In the rows, zero is written as 128.
The rows of M fall into a few groups, which share some directions, and each row is roughly a mix of its group's hidden directions, except some rows that fit no group.
M:
[[128 139 138 113 100  76 163 145 111 107 145 161 138]
 [156 153 113 107 174 147 151 106 137 117  91 119 109]
 [ 97 137 108 182 114 125  98 101 146 140 156 117 136]
 [132 158 139 101 163 132 104 137 143 136  86  92 103]
 [136 114 125 142 186 171 131 133 117 151 154 149 115]
 [154 180 117 125 120 128 123 159 106 119 109 142 172]
 [131 137 157 129 152  90  99 167  93 145 138 107 112]
 [165 106 154 111 128 152 147 146 119 102  92 134  90]
 [154 116 126 134 128 118 139 141 107 154  95 183  95]
 [163 123 105 146 106 139 172 127 149 165 134 147 100]
 [ 86 134 142 173 146 138 151 134 157  99 146 151 119]
 [137 135 169 164 120  85 121  83 123 139 120 136 142]
 [131 126  76 132 104 110 106 100 126 140  98 106 162]
 [137 111 125 129 129 125 153  98  64 145 158 111 137]
 [144 116 128 166 156 188 148 137 121 128 116 130 102]
 [137 115 109 108 105 104 146 116  65 156 123 138 117]
 [119  94 118 133 115  89 141 165 127 112 114  79 143]
 [134 119 144  73 135 171 162 115 145 121 113 146 135]
 [149 109 132 111  91 106 153 113 144 109 180 107 125]
 [107 150 137 152 166 106 130 161 142 129 125 175 106]
 [131 153  91 167 105 114 117 123 172 130 113 142 100]
 [147 161 140 117  93 114 127 114  81 128  91 121 103]
 [ 91  90 112 136 111 142 100 121 114  98 148 100 157]
 [141  91 127 140 108 136 103 140 136 152 126  74 160]
 [122 139 137 104 117 145 135 179 137 158 169 121  97]
 [179 144 117 112 132 147 163 140  92 128  95 136 137]
 [150 118  87 145 106 155 117 112 153 129 179 141 132]
 [152 182 153 105 159 114 115 142 114  96 128 143 124]
 [113  88 129 124 122 109  81 163 143 111 123 125 167]
 [ 60 117 108 109 146 111 137 139 107 143 150 136 122]
 [128 146 131 112 143 137 138 110 123  74 149 107  78]
 [107 100  96  89 147 128 134 128 104  95  90 127 110]
 [130  77 138 103 145 120 184 146 135 127 124 113 113]
 [105 110 103 135 124 111 183 120  78 139 128 134 120]
 [111  84 119  93 125 124 151 151  88 155 137 119 150]
 [165  98 129 107 136 120 166 135 150 176 137 137 110]
 [129 134  68 128 133 184 129 107 121 128 126 112 117]
 [115 169 115 178  95 131  96 127 132 108 126 138 148]
 [130 161  94 154 125 111 114  89 119 129 153 166 107]
 [145 151 104 110 126  95 130 145 164 169 130 127 167]
 [107 136  98 172 110 137 176 100 133 147 116 131 143]
 [ 86 144 100 130 135 105 105 145 151 162 143 153 156]
 [130 175 123 139 141 114 130 149 168 130 131 136  76]
 [112 117 128 128 165 136 116 172 123  75 149 147 133]
 [109 144  93 173 122 128 132 121 151 160 140 101 162]
 [142 119 127 135  80 127 128 141 115  74 138 122  88]
 [113 174 119 139 142  98  83 141 149 105 125 104 112]
 [ 86 130 123 130  87 148  82 140 155 127 135 128 152]
 [146  86 110 119 105 172 150 122  93 143 110 138 114]
 [135  86 137 119 137 143 145 121  79 146 150 170 126]
 [115 120 110 161 152 149  93 156 141 145 124  84 104]
 [ 74 130 115 157 108 141  97 121 135 146 121 159 155]
 [129 139 160 118 136 119 111 152 118  94 180 111  95]
 [ 99 120 116 110 127  94 120  97 180 111 112 120 102]
 [135 143 141 100 105 137  93 117 141 190 141 110 132]
 [110 157 152 171 104 116 164 119 139 165 127 133 108]
 [138 162 120  78 122 114 137 147 155 114  90 101 126]
 [127 115  95 112 146 107 143  72 150 115 121 154 105]
 [136 147 120 155 159 163 124 168 101 124 115 131  89]
 [143 160  94  99 138 103 119 119 126 132  81 129  93]
 [110 136  94 139 112 109 169 176 122 131 102 124 103]
 [ 87 136  86 153 130 120  95 154 116 102 120 102 128]
 [153 147 120 102 158 136 110 141 144  87 128 131 178]
 [137 128 115 125 125 153 141  61  98 147 144 120 149]
 [158 165 126 152 132 120 142  78  92 124 152 138 127]
 [113 152 139 151 140 136 130 176 155 150 137 146  83]
 [171 151 116 116 126 125 146 153 156 158 144 132  84]
 [174 111 138 106 153 179 135 130 123 137 102 149 124]
 [138 116 143  70 123 101 115 110  94 108 121 101 141]
 [101 148  88  92 138 106 129 123  95 111 117 138 165]
 [131 146 148 179 136 158 122 107 119 133 169 160 126]
 [131 143 100 123 133 148 143  78 155 154 128 123 172]
 [ 92  74 132 157 110 120 101 105 153 136 138 132 138]
 [112 121 101 113 106  88 151 152  89 148  93 135 126]
 [136 139 130 127  84 132  86 152 147 131  91  96 146]
 [103 105 156 123 155 144 109  93 117  83 155 119 133]
 [ 95 121 107 155 123 130 116 109 154 102 113 137  73]
 [133 133 127  73 129 155 122 101  81 125 110 108 133]
 [117 129  88  98 147 136  84 118 103  99 147 154 120]
 [132 110 141 159 136 100  96 124  80 156 111 100 135]
 [108 128 115 132 146 143 111 135 160 194 143 149 134]
 [161 126 150 138 124 156 129  96 171 143 169 144 128]
 [109 122 114 137 102  83 132 119 113  86 168 126 105]
 [131  86 110 135  76 115 137 153 149 152 109 112 113]
 [125 147 126 113 116  95 127 130  97 175 142 122 177]
 [174 116 123 127 123 116 136 108 112 133 163  72 130]
 [146 135  56 115 111 146 103 136 127 128 137 131 106]
 [146 102 129  92 125 130 179 123 102 101 110 101 119]
 [ 86 133 138 128 159 160 148 115 137 115  83 147 106]
 [128 146 116 146  88 110 135 105  85 136 116  81 134]
 [ 96 141  97 141 136 101 138 164 100 125  93 126  95]
 [108 102 132 104 110 135 110 127 131 145 192 116 103]
 [150 142 156 129 128  93 167 116 160  99 122 157 107]
 [ 91 138 122 166 126  96 126 181 109 117 140 119 116]
 [130  94 171 153 125 138 130  87 111 146 118 120 165]
 [143 112  87 125 119 153 121 163 126 131 187 133 120]
 [ 82 110 126 105 121 116 139 184 145 145 120 132 106]
 [114 119 115 158 116 137 155 125 141 121 193  99 130]
 [141 160  80 119 160 104 117 114 129 152 132 108 161]
 [104 135 117 154 122 100 148 172 111 118 160 158 102]
 [181 131 133 113 161 126 138 110 115 125 111  86  99]
 [ 93 127 122 171 123  98 145 176 102 130 121 120 114]
 [113 152 163 112 159 134  90  92 152 104 110 120 135]
 [ 94 139 126 174  95 140 129 162 157 119 104 141 119]
 [123 133  85 159  80 118 126 109 122 100 135 124  95]
 [128  94 146  95 139 134  85 132  86 127 151 152 115]
 [130  96 156 160 115 136 123 108 160 100  80 126 117]
 [128 132 132 117 163 156 113 125  91  82 127 124 169]
 [144 142 114 148 135  91 171 121 123 100  79 131 128]
 [109 111 179 146 138 106 121  97  91 124 123 143 155]
 [113 127 132 156 126  90 125 149 144 144 132 190 111]
 [147 161 169 116 123 152  98 148 152 107 117 119  94]
 [104 136  89  98 161 108 139 117  83 136 138 123 149]
 [120 118 116 164 128  97 118 158  84 138 164 143 108]
 [125 177 122 169 124 125 143  90 137 133 117  93 147]
 [182 115 125 121 160 161 123 154 150 134  96 123 120]
 [120 137  92 145 125  96 103  93 147 134 125  78 125]
 [134 119 156 142  89 147 126  89 138 162 147 136  91]
 [131 142 113 183 127 144 157  84 146 150 136 136 141]
 [169 127 169 124 134 131  99  97 115 106 104 160 141]
 [128 141 126 162 130 120 191 139 165 110 116 126 115]
 [132 102 123 130 152 133 134 140 172 167  80 134 145]
 [123 103  93 133 146  84 119  80 152 131 122 149 124]
 [139  94 118 119  76 104 152 120 127 123 143 113  87]
 [143 138  82 121 119  95 119 161 103 131 155 146  95]
 [137 104 131 152 121 139 178 171 101 113 119 155 135]
 [ 76 156 131 107 125  84 139 106 115 124 158 132 134]
 [152 135 140 104 167 182 125 137 147 143 127 146  98]
 [146 121 149 108 116  98 151 166 158  92 143 125  97]
 [104 150 106  86 161  97 127 119 103 128 131 103 157]
 [131 127 134  87 186 129 137  97 138 161 125 119 142]
 [ 83 145 137 156  94 114 109 101 154 107 148 148 133]
 [125  76 100 149 107 148 151 129  88 145 138 141 141]
 [ 94 121  97 123 166 131 113 129 141 106 102 119  80]
 [156 114 127 121 130 118 125 142  69 130 132  80 108]
 [ 86 144 117 125 164 157 126 162 138 110 126 138  89]
 [166 155 123 113 108 164 138 133  80 111 145 135 107]
 [150 119 176  79 145 140 111 138 125 130 153 111 151]
 [160 118 105 141 145 122 120 136  90  88 166 113 103]
 [114  83 104 143 121 142 124 127  94  80 151 139 142]
 [153 164 135 149 133  99 157 106  89 141 115 140  97]
 [141 115 171 104 123 163 164 123 159 138 113 109 154]
 [132 138 108 122 156 149 148 114 150 123 147 139  63]
 [133  84 123  98 119 105 158 149  81 122 132 128 106]
 [139 141  79 124 138 110  96 103 126 110 156 161 105]
 [ 96 119  90 158 128 174 148 113 149 119 110 145 112]
 [127 134  98  86 110 115 151 141  82 143 130  91 126]
 [113 129 150  93 150 175 124 101 157 107 104 123 144]
 [149 144 141 174 158  87 144 138 151 130  96 137 119]
 [147 112 154 137 119  99 167 146 142  96 129 153  88]
 [ 88 177 106 110 149  97 129 125 111 130 147 141 151]
 [138 132 116 160 134 161 116 102 151 135  68 133 140]
 [152 106  89 136 129 166 107 114 105 108 138 171 124]
 [103 127 158 128 162 142  88 105 166 132 152 140 109]
 [107 120 142 172 116 115 100 145 158 129 107 176 127]
 [107 116 117  89 119  95 160  87 102 112 134 149 135]
 [128 164 155 148 120  73 139 161 142 133 121 108 114]
 [116 122 106 148 112 113 143 147 127 144  57 137 141]
 [118 134 161 139 134 187 130 153  97 102 145 129 141]
 [124  95  92  97 155 135 114 151 133 123  85  98 124]
 [179 107 131 161 125 155 129  88  99 124 133 114 124]
 [154 132 149 107 161 127  92 103 104 121  96  95 146]
 [131 104 140 127 128 127 120  60 102 123 117 117 163]
 [122 137 180 160 122 154 134 140 105 114 146 132  86]
 [ 99 139  92 153 122 167 148 134 175 112 125 132 112]
 [115  75 124 100  96 125 161 147 120 103 152 132 118]
 [131 130  70 146  92 117 104 120 135 106 158 126 149]
 [111 148 163 116 186 146 119 124 134 139 117 121 166]
 [ 99 153 139 143 113 149 107 167 121 122 138 156 175]
 [143 166 120 116 112 124  87 154 141 139 106  81 139]
 [112  97  97 176 106 119 113 122  91 126 149 132 147]
 [123 135 136 110 183 127 106 145 115 130 152 162 164]
 [125 134 155 126 153 133 167 147 134  78 149 124  91]
 [ 94  91 134 147 121 121 131 136  77 113 150 145 158]
 [164 128 153 139 135 142 123 174 148 168 131  95 122]
 [119 140 120 163 113 133  87 132 182 139 136 128 159]
 [158 124 139  92 163 142 137 145  85 139 127 107 161]
 [153 100 134 104 133 136 118 142 192 144 110 130 150]
 [123 139  95  79 168 110 118 123 148 117 101 122 153]
 [120 143 108 103 144 119  99 121 159 155 176 129 159]
 [113 116 106 120  99 132  96 125 116 143 156  79 163]
 [100 142 128 153 103 109 166 145 154 113  92 159 118]
 [ 95 120 101 159 158 134 120  88 103 134 159 121 108]
 [118 140 150 149 133 193 106 152 125 102 141 141 119]
 [136 130 108  81 103 118 107 102 110 164 103 146 152]]

Here is one row of each group, with its name. Which group are the others in?
[131 135 167 154 115 101 176 104 134 143 102 152 123]	G
[142 145 109 137 139  80 155 149 111 147  87 100 128]	Q
[208 140 137 121 127 136 139 120 132 121 103 129 136]	Z
[127 144 131 147 101 106 134 128  75 109 123 123 178]	Y

[148 125 156 140 108 186 131 169 111 124 109 133 139]	Y
[138 107  84 106  98 139 135 123 118 108 169 159 149]	G
[166 142 111  80 144 145 113 125 142 132 158 154  99]	G
[139 132 139 153 114 165 125 125 175 126 161 166 108]	Q
[105 150 129 150 129 148 159 101 180 117 141 157 139]	Q
[100 139  68 148 126 136 126 109 132 113  92 139 105]	G
[108 130 168 132 148 106 114 123 104 132  77  94 142]	G
[113 126 145 156 134 134 177 129  92  96 108 130  95]	Q
[147 167 104 110 143 110 106 111 147  93  90 117 146]	Z
[114 111 174 131 150  86 110 136 162 135 111 142 153]	Y
[126 103 177  98 120 133 151 118  91 126 156 133 155]	Z
[111  92 132 148 121 136 136 108  63 125 151 137 114]	Q
[126 116 132 120  97 105 128 110 157 102 159  81 158]	Q
[143  97 182 116 128 165 105 128 110 107 145 145 132]	Y
